One turn moves each row of this set onto another row. After a few examples, where does it send each row asked below?
rosot: [-22, -14,  16,  20, -28,  16,   1, -39,  -2,  -1, -15,   7,  -5,   7,   3,
 -13,  10,  33,  -6]
Lem: [-14, -21,  12,  12, -26,  -1, -19,  -3,  22,   0, -19,   4,  22,   9,  13,
 -15,  19,  16,  15]
govig: [-16,  20,   8,   5,   6, -15,  -5,   0,   9, -11, -28,   9,  10,  -4,  14,
 -49,   5,  11,   5]
nutez: [-38,  19,   2,  18,  -6,  21,  28,  11,  -3, -19, -11,  -5, -14,  -5,  39,
  14,  -7,   2, -14]
Beb: [ -5,  12,  10,  -3,  13,  -8,   6,  33,   0, -10, -12,   9,  11,  -6,  27,
 -35,  11,   0,  -4]
des: [-32,   9,  17,   7,  -1,  29,  29,  15,  -7, -10,  -8,  -7,  -7,  -4,  32,
  24,   3,  -7, -13]
fataz: [-14,  12,  33, -19,  21,  12,   5, -15,  -8,   5, -24,   4,   9,   0,  -4,
 -24,  17,  13,  -5]
bulif: [-14, -16,  33, -12,  -4,  20,  -5, -18,   3,  11, -18,   0,  16,   9,  -5,
  -1,  25,  17,   2]
mina: [-26,   3,   9,  25, -21,  25,  13, -17, -14, -15, -17,   1,  23,   8,  10,
  30,  10,  -9,   6]
rebid: [  7,   3,   8,  20, -11,  11,   3,  27,  -9, -19,   6,  27,   1,   1,  38,
  -9,   7, -15,   4]
geri: [  7,   2,   7,  20, -13,  11,   2,  26,  -8, -19,   6,  27,   1,   1,  38,
  -8,   7, -14,   5]
reg: [  7,   3,   6,  21, -12,  10,   2,  26,  -8, -19,   6,  27,   0,   1,  38,
  -9,   6, -14,   5]
fele: [-19,   1,  -2,  20, -20, -14, -16,  -5,  22, -11, -25,   6,  11,   4,  19,
 -36,   5,  22,  11]
rozin: [-21, -19,  10,  11, -27,  12, -13, -26,  16,   2, -18,   0,   9,  12,   6,
  -3,  15,  34,   6]
Kito: [-31,  34,  -5,  31,  -8,  10,  18, -19, -18, -28, -23,   4,  10,   0,  17,
   3,  -6,  -4,   0]
dunuv: [-10, -14,  -7,  19, -24,  -7,  -9,  25,  18, -12,  -7,   6,  12,   4,  34,
 -17,  10,  16,   5]
Losu: [-26,  34,  11,  16,   7,  16,  24, -14, -26, -21, -23,   5,  15,  -2,   9,
   5,   2, -16,  -2]
nuv: [-10,  10,  -8,  15,  -6, -15,  -2,  27,  10, -18, -12,   9,   5,  -3,  35,
 -36,   3,  13,   0]
mufaz: [-17, -18,  33,   5, -16,  24,   6, -34, -10,   7, -14,   6,   1,   6,  -6,
  -6,  20,  22,  -7]
doniv: [  8,   2,   8,  20, -12,  11,   3,  27,  -9, -19,   6,  27,   1,   1,  38,
  -8,   7, -14,   5]
gori: [-39,  -2,  15,  -7,  -1,  25,  21,  -9, -10,  -2, -25,  17, -25,   2,  13,
   3,  47,  10,   4]
posip: [-45,  -1,  -5,  11, -16,  17,  15, -15,   0, -10, -26,  17, -32,   4,  22,
  -2,  37,  23,   6]
vum: [ -3, -25,  11,   4, -17,   4,  -7,  30,  12,  -2,  -4,   4,  21,   6,  26,
  -4,  22,   5,   6]
Vav: [-41, -10,   6,   3, -15,  24,  15, -12,  -3,  -4, -24,  16, -26,   6,  16,
   8,  45,  17,   7]
gug: [-35,  20,  11,  10,   3,  24,  32,  15,  -8, -15, -11,  -6, -11,  -7,  35,
  14,  -3,  -4, -15]
dotun: [ -1,  -9,  22, -10,   6,   3,   2,  35,   0,   0,  -7,   6,  20,   0,  21,
 -16,  22,  -5,   1]
Nuz: [ -9,   9,  29, -12,  15,  -3,  -2,   6,   1,   1, -25,   8,  20,  -2,   4,
 -36,  19,  -1,   5]
fova: [-21,  16,  23,   6,   4,  10,  13, -34, -16,  -4, -21,  11, -11,  -3,  -1,
 -35,   5,  23, -15]
tamu: [-34,   2,  11,  14, -12,  30,  25,  13,  -2, -11,  -7,  -8,  -7,  -1,  35,
  29,   2,  -2, -10]
Kezub: [-37,   7,   2,  21, -15,  24,  24,  11,   1, -16,  -9,  -7, -11,  -2,  39,
  23,  -4,   4, -11]
delu: [-44,  13,  -2,   6,  -3,  13,  20, -13,  -6, -12, -29,  19, -35,  -1,  21,
 -12,  34,  19,   2]
batol: [-22,  28,  11,  -1,  13,  -3,   2, -21,   0,  -8, -28,   6,  -3,  -3,   6,
 -40,   1,  26,  -7]
Nepa: [-22,  15,  19,  12,  -1,  25,  20, -13, -25, -13, -19,   2,  23,   3,   6,
  22,  12, -18,   2]
Kana: [  7,   4,   7,  20, -11,  10,   3,  26,  -9, -19,   6,  27,   0,   1,  38,
 -10,   6, -14,   4]
Fetoz: [-41,  12,   9,  -5,   7,  18,  24,  -9, -12,  -7, -28,  19, -31,  -2,  16,
  -9,  40,  11,   0]
ginof: [-26,   9,  -4,  17, -16,  -2,  -9, -28,  14, -10, -25,   3,  -3,   5,  13,
 -27,   0,  40,   0]
Sudo: [-24,   7,  10,  21, -16,   7,   6, -40,  -6,  -8, -20,   9, -13,   1,   6,
 -30,   1,  34, -11]
Les: [-16,   0,  38,  -4,   4,  20,  13, -31, -19,   5, -17,   9,  -2,   0,  -7,
 -21,  17,  16, -13]
lebo: [ -8, -17,  32,  -8,  -5,   5, -10,   4,   9,   7, -19,   4,  28,   6,   3,
 -15,  27,   2,  12]
dutid: [-31,  14,  -6,  37, -25,  15,  11, -22, -10, -24, -20,   2,  15,   6,  17,
  18,  -1,   0,   5]

reg turns into doniv
Fetoz turns into posip
Now find these:
fova turns into rosot
Kito turns into mina
batol turns into rozin
vum turns into Beb
govig turns into Lem
Kezub turns into des

